0: np.array([527., 498., 492., 921., 562., 500., 463., 578., 455., 448., 523., 539., 520., 480., 427., 511., 531., 547., 513., 500., 546., 564., 526., 498., 468., 474., 451., 518., 400., 549., 382., 537.])
1: np.array([564., 660., 620., 994., 633., 577., 498., 706., 728., 684., 585., 601., 647., 566., 534., 593., 617., 671., 681., 672., 555., 799., 738., 562., 602., 708., 588., 555., 534., 658., 537., 588.])
2: np.array([535., 505., 513., 906., 556., 493., 481., 611., 476., 441., 564., 542., 563., 491., 434., 505., 533., 536., 517., 496., 549., 551., 602., 496., 482., 478., 515., 513., 405., 578., 393., 541.])
3: np.array([336., 315., 273., 303., 289., 329., 419., 179., 159., 192., 320., 354., 335., 337., 207., 419., 315., 245., 309., 211., 488., 163., 213., 426., 338., 229., 246., 436., 314., 62., 275., 412.])
4: np.array([570., 590., 688., 591., 600., 629., 474., 569., 761., 767., 590., 575., 588., 631., 688., 552., 606., 658., 578., 719., 500., 682., 634., 547., 516., 688., 643., 526., 301., 573., 648., 545.])
5: np.array([603., 529., 650., 668., 608., 566., 478., 675., 666., 665., 550., 573., 610., 614., 639., 535., 577., 606., 539., 663., 514., 606., 599., 514., 526., 647., 610., 528., 597., 545., 606., 543.])
6: np.array([535., 496., 491., 910., 566., 497., 473., 603., 463., 449., 568., 534., 564., 494., 430., 514., 531., 544., 517., 503., 545., 552., 561., 499., 489., 463., 488., 514., 399., 586., 381., 544.])
7: np.array([348., 359., 326., 263., 324., 330., 457., 294., 198., 243., 348., 378., 438., 390., 307., 423., 339., 258., 339., 243., 502., 193., 312., 436., 344., 277., 383., 446., 372., 143., 367., 447.])
8: np.array([322., 318., 251., 263., 293., 323., 414., 155., 135., 151., 311., 342., 315., 327., 204., 411., 299., 263., 319., 186., 462., 176., 200., 420., 327., 212., 216., 441., 300., 35., 266., 407.])
9: np.array([513., 481., 550., 501., 503., 512., 556., 428., 570., 568., 467., 485., 495., 511., 573., 506., 507., 526., 470., 521., 493., 465., 464., 476., 506., 541., 538., 499., 507., 489., 567., 466.])
10: np.array([520., 532., 434., 878., 558., 503., 510., 643., 434., 437., 553., 523., 583., 507., 422., 527., 546., 518., 509., 484., 525., 556., 504., 526., 481., 450., 419., 506., 419., 550., 425., 556.])
11: np.array([541., 489., 621., 604., 556., 548., 545., 509., 656., 646., 495., 544., 547., 582., 643., 535., 534., 575., 515., 595., 512., 529., 551., 491., 527., 576., 608., 497., 608., 449., 602., 504.])
12: np.array([548., 528., 637., 589., 571., 571., 540., 637., 667., 681., 556., 564., 621., 613., 633., 549., 562., 578., 533., 648., 512., 572., 592., 534., 558., 629., 620., 515., 591., 666., 613., 527.])
13: np.array([570., 585., 675., 588., 604., 604., 458., 531., 696., 726., 588., 585., 579., 584., 678., 541., 603., 658., 576., 657., 503., 646., 626., 524., 503., 689., 606., 536., 290., 563., 627., 529.])
14: np.array([488., 427., 497., 392., 497., 490., 527., 453., 575., 595., 449., 491., 459., 545., 575., 460., 476., 494., 478., 543., 458., 428., 381., 451., 472., 537., 477., 490., 445., 394., 550., 439.])
15: np.array([523., 482., 526., 245., 463., 534., 556., 357., 602., 572., 477., 484., 432., 496., 595., 468., 497., 515., 494., 539., 455., 442., 457., 457., 501., 554., 532., 500., 428., 550., 571., 431.])
16: np.array([471., 456., 465., 255., 430., 511., 474., 346., 496., 478., 488., 458., 388., 425., 490., 447., 475., 472., 466., 492., 453., 404., 433., 465., 484., 464., 470., 505., 360., 467., 464., 423.])
17: np.array([428., 406., 382., 407., 417., 363., 466., 494., 260., 290., 452., 431., 526., 436., 356., 471., 398., 321., 384., 327., 511., 295., 401., 484., 387., 347., 451., 473., 452., 419., 395., 503.])
18: np.array([536., 523., 644., 545., 553., 537., 553., 540., 657., 652., 508., 546., 559., 602., 643., 526., 552., 571., 529., 600., 509., 579., 560., 527., 525., 597., 596., 524., 581., 431., 607., 525.])
19: np.array([608., 674., 608., 706., 674., 580., 502., 793., 602., 623., 657., 628., 629., 576., 573., 578., 626., 677., 643., 630., 554., 784., 705., 605., 587., 658., 572., 563., 614., 780., 553., 613.])
20: np.array([452., 520., 495., 0., 466., 564., 579., 304., 655., 645., 506., 495., 373., 590., 630., 423., 530., 485., 548., 528., 417., 483., 545., 468., 623., 571., 624., 475., 598., 470., 672., 397.])
21: np.array([537., 473., 626., 609., 516., 543., 525., 489., 654., 653., 486., 517., 509., 566., 634., 515., 539., 556., 490., 569., 491., 522., 525., 492., 526., 567., 605., 501., 512., 431., 597., 485.])
22: np.array([507., 573., 512., 840., 546., 525., 485., 569., 531., 521., 535., 560., 500., 532., 521., 526., 570., 551., 560., 549., 527., 615., 540., 521., 523., 538., 488., 510., 486., 489., 514., 524.])
23: np.array([472., 455., 445., 648., 478., 435., 491., 472., 392., 411., 425., 463., 492., 444., 376., 523., 433., 444., 458., 419., 528., 458., 450., 487., 512., 415., 434., 480., 616., 413., 397., 506.])
24: np.array([532., 488., 466., 746., 546., 482., 527., 619., 435., 422., 499., 482., 571., 462., 405., 533., 487., 468., 464., 477., 535., 478., 530., 483., 526., 475., 471., 487., 628., 674., 435., 530.])
25: np.array([480., 446., 426., 647., 467., 438., 490., 479., 379., 355., 419., 444., 487., 454., 355., 518., 438., 390., 415., 425., 537., 389., 428., 478., 476., 362., 435., 472., 603., 414., 365., 508.])
26: np.array([462., 414., 499., 378., 448., 520., 475., 355., 567., 504., 451., 466., 340., 501., 559., 458., 475., 447., 441., 527., 463., 394., 365., 456., 485., 510., 495., 475., 426., 306., 525., 415.])

np.array([496., 525., 511., 60., 488., 596., 586., 310., 696., 663., 523., 502., 388., 591., 689., 432., 592., 574., 555., 578., 417., 526., 548., 474., 637., 576., 676., 495., 609., 546., 675., 410.]) 20 15 9
np.array([599., 666., 591., 696., 667., 564., 551., 799., 602., 612., 651., 623., 645., 576., 582., 567., 626., 661., 647., 623., 553., 772., 708., 599., 577., 674., 568., 562., 610., 840., 571., 606.]) 19 1 12
np.array([365., 386., 318., 193., 346., 397., 430., 57., 326., 368., 344., 397., 326., 378., 364., 419., 382., 380., 409., 313., 460., 331., 340., 431., 435., 321., 400., 444., 338., 67., 414., 405.]) 7 3 8
np.array([570., 611., 645., 817., 630., 603., 477., 636., 766., 708., 589., 600., 568., 552., 564., 589., 576., 692., 664., 698., 555., 756., 734., 529., 603., 645., 612., 533., 511., 672., 547., 572.]) 1 19 5
np.array([479., 459., 466., 349., 445., 520., 476., 400., 505., 496., 504., 472., 422., 454., 471., 469., 492., 489., 446., 500., 469., 400., 458., 477., 464., 464., 488., 497., 389., 479., 453., 444.]) 16 26 14
np.array([573., 591., 714., 587., 597., 618., 471., 526., 764., 783., 574., 580., 600., 625., 742., 553., 618., 671., 580., 718., 500., 706., 625., 561., 517., 692., 643., 531., 300., 546., 715., 556.]) 4 13 5
np.array([461., 423., 459., 299., 404., 511., 538., 274., 523., 503., 439., 458., 324., 507., 547., 456., 468., 445., 444., 524., 457., 391., 332., 451., 489., 404., 489., 473., 399., 368., 534., 402.]) 26 16 14
np.array([617., 662., 639., 675., 678., 574., 549., 806., 596., 635., 640., 627., 662., 627., 675., 573., 642., 664., 638., 628., 549., 771., 698., 611., 609., 679., 624., 557., 726., 811., 639., 616.]) 19 12 5
np.array([619., 679., 619., 736., 664., 600., 485., 805., 596., 634., 666., 639., 628., 575., 589., 592., 629., 700., 653., 636., 556., 797., 712., 619., 594., 660., 604., 561., 630., 797., 542., 622.]) 19 1 5
np.array([577., 724., 663., 997., 618., 644., 480., 717., 725., 696., 598., 588., 626., 551., 542., 602., 652., 683., 679., 678., 556., 804., 783., 559., 606., 684., 601., 548., 524., 655., 529., 595.]) 1 19 5
np.array([604., 662., 586., 687., 667., 562., 543., 835., 593., 605., 644., 626., 636., 573., 577., 570., 621., 656., 644., 614., 554., 762., 713., 601., 610., 668., 581., 562., 742., 819., 568., 605.]) 19 1 12
np.array([573., 664., 621., 808., 628., 590., 476., 695., 737., 681., 580., 605., 573., 569., 544., 595., 587., 677., 674., 670., 557., 790., 742., 549., 589., 646., 586., 522., 530., 659., 544., 595.]) 1 19 5
np.array([449., 441., 551., 0., 473., 514., 566., 324., 637., 689., 447., 503., 412., 593., 720., 441., 476., 544., 548., 563., 446., 509., 422., 471., 612., 571., 570., 476., 615., 420., 745., 410.]) 20 15 14
np.array([462., 372., 298., 380., 368., 405., 457., 188., 316., 274., 341., 387., 375., 327., 267., 455., 366., 410., 370., 272., 491., 311., 325., 423., 440., 329., 338., 457., 440., 314., 290., 438.]) 7 17 3
np.array([607., 674., 604., 721., 661., 588., 497., 806., 596., 623., 667., 628., 633., 577., 586., 580., 633., 682., 648., 631., 555., 788., 713., 608., 586., 668., 592., 560., 620., 787., 554., 613.]) 19 1 5
np.array([448., 375., 296., 389., 373., 393., 467., 208., 310., 269., 339., 390., 315., 341., 279., 443., 375., 402., 375., 284., 489., 309., 316., 409., 414., 289., 322., 464., 451., 131., 314., 422.]) 7 3 8
np.array([527., 487., 569., 496., 470., 520., 559., 422., 592., 567., 461., 474., 485., 516., 590., 507., 506., 488., 468., 528., 474., 431., 467., 467., 495., 526., 554., 500., 508., 489., 564., 462.]) 9 14 21
np.array([591., 528., 538., 217., 560., 632., 547., 578., 709., 658., 603., 546., 520., 501., 727., 474., 564., 573., 571., 665., 434., 577., 608., 480., 628., 669., 656., 499., 581., 992., 692., 460.]) 12 15 5
np.array([570., 628., 635., 817., 620., 598., 470., 690., 746., 706., 587., 604., 564., 574., 559., 599., 583., 688., 664., 692., 553., 798., 740., 552., 599., 620., 608., 530., 536., 662., 545., 595.]) 1 19 5
np.array([472., 413., 468., 353., 442., 487., 465., 399., 490., 434., 461., 445., 417., 448., 452., 459., 455., 448., 434., 494., 471., 373., 401., 469., 444., 466., 445., 498., 386., 450., 448., 444.]) 16 26 14
np.array([518., 481., 518., 257., 463., 530., 553., 369., 601., 583., 482., 482., 466., 502., 582., 473., 497., 510., 494., 536., 454., 436., 463., 463., 514., 569., 540., 495., 440., 552., 576., 425.]) 15 14 9
np.array([619., 678., 607., 743., 656., 590., 501., 823., 573., 632., 670., 645., 629., 584., 594., 570., 639., 690., 655., 643., 556., 806., 703., 607., 584., 630., 601., 568., 593., 806., 551., 610.]) 19 1 5
np.array([439., 453., 403., 418., 417., 399., 466., 487., 262., 305., 463., 430., 514., 432., 385., 479., 419., 342., 415., 335., 512., 336., 435., 492., 432., 343., 474., 475., 478., 433., 404., 512.]) 17 25 23
np.array([380., 375., 291., 331., 308., 382., 486., 175., 321., 278., 342., 373., 337., 342., 267., 410., 385., 312., 384., 288., 483., 241., 334., 410., 420., 299., 326., 455., 413., 136., 337., 398.]) 7 3 8
np.array([533., 487., 449., 726., 512., 467., 512., 519., 427., 403., 456., 480., 506., 451., 413., 532., 484., 474., 464., 435., 537., 477., 506., 488., 514., 435., 465., 493., 639., 471., 426., 524.]) 23 24 25
np.array([473., 469., 493., 476., 472., 437., 508., 572., 371., 410., 467., 469., 593., 507., 497., 502., 460., 393., 443., 417., 517., 402., 475., 509., 460., 443., 543., 484., 565., 508., 509., 535.]) 23 25 24
np.array([359., 391., 297., 284., 338., 384., 480., 178., 299., 303., 345., 384., 328., 416., 243., 417., 381., 323., 382., 269., 482., 250., 343., 413., 424., 325., 350., 449., 429., 117., 327., 402.]) 7 3 8
np.array([409., 414., 464., 319., 426., 487., 457., 395., 472., 429., 458., 439., 407., 448., 444., 446., 429., 413., 423., 470., 468., 349., 393., 448., 439., 460., 445., 470., 378., 423., 438., 443.]) 16 26 14
np.array([603., 599., 596., 626., 592., 571., 539., 758., 610., 590., 611., 574., 625., 558., 596., 565., 567., 570., 592., 618., 502., 638., 656., 560., 617., 643., 602., 526., 743., 910., 590., 566.]) 19 12 5
np.array([596., 668., 582., 741., 655., 584., 506., 781., 573., 633., 660., 636., 588., 571., 593., 560., 641., 689., 657., 655., 545., 804., 658., 602., 587., 633., 563., 573., 580., 814., 560., 594.]) 19 1 5
np.array([609., 530., 540., 180., 519., 592., 585., 404., 714., 641., 520., 517., 390., 533., 723., 464., 568., 577., 559., 583., 427., 561., 555., 464., 624., 577., 648., 498., 678., 591., 684., 439.]) 20 15 18
np.array([516., 620., 511., 879., 558., 559., 502., 571., 555., 551., 587., 564., 507., 543., 548., 529., 634., 565., 601., 558., 528., 665., 616., 547., 592., 551., 540., 521., 510., 554., 572., 532.]) 22 2 6
np.array([411., 438., 425., 47., 439., 416., 487., 450., 349., 423., 460., 466., 419., 464., 459., 429., 409., 400., 442., 430., 483., 382., 363., 490., 408., 448., 464., 490., 465., 351., 506., 443.]) 16 26 17
np.array([638., 643., 606., 668., 637., 614., 558., 759., 646., 677., 664., 603., 626., 574., 666., 548., 649., 658., 654., 652., 499., 758., 748., 554., 683., 652., 690., 536., 689., 976., 614., 552.]) 19 12 1
np.array([596., 620., 589., 245., 616., 631., 528., 657., 717., 700., 656., 592., 512., 567., 643., 526., 599., 669., 643., 724., 470., 724., 655., 554., 653., 685., 627., 532., 661., 943., 604., 512.]) 12 19 5
np.array([613., 685., 611., 736., 687., 574., 515., 837., 606., 619., 655., 644., 655., 590., 602., 573., 640., 674., 662., 642., 558., 793., 736., 604., 574., 693., 584., 572., 635., 809., 578., 623.]) 19 1 5
np.array([538., 565., 581., 497., 507., 540., 551., 709., 581., 565., 536., 520., 551., 553., 580., 536., 525., 523., 550., 527., 499., 593., 564., 548., 587., 585., 553., 518., 686., 677., 564., 541.]) 12 18 5
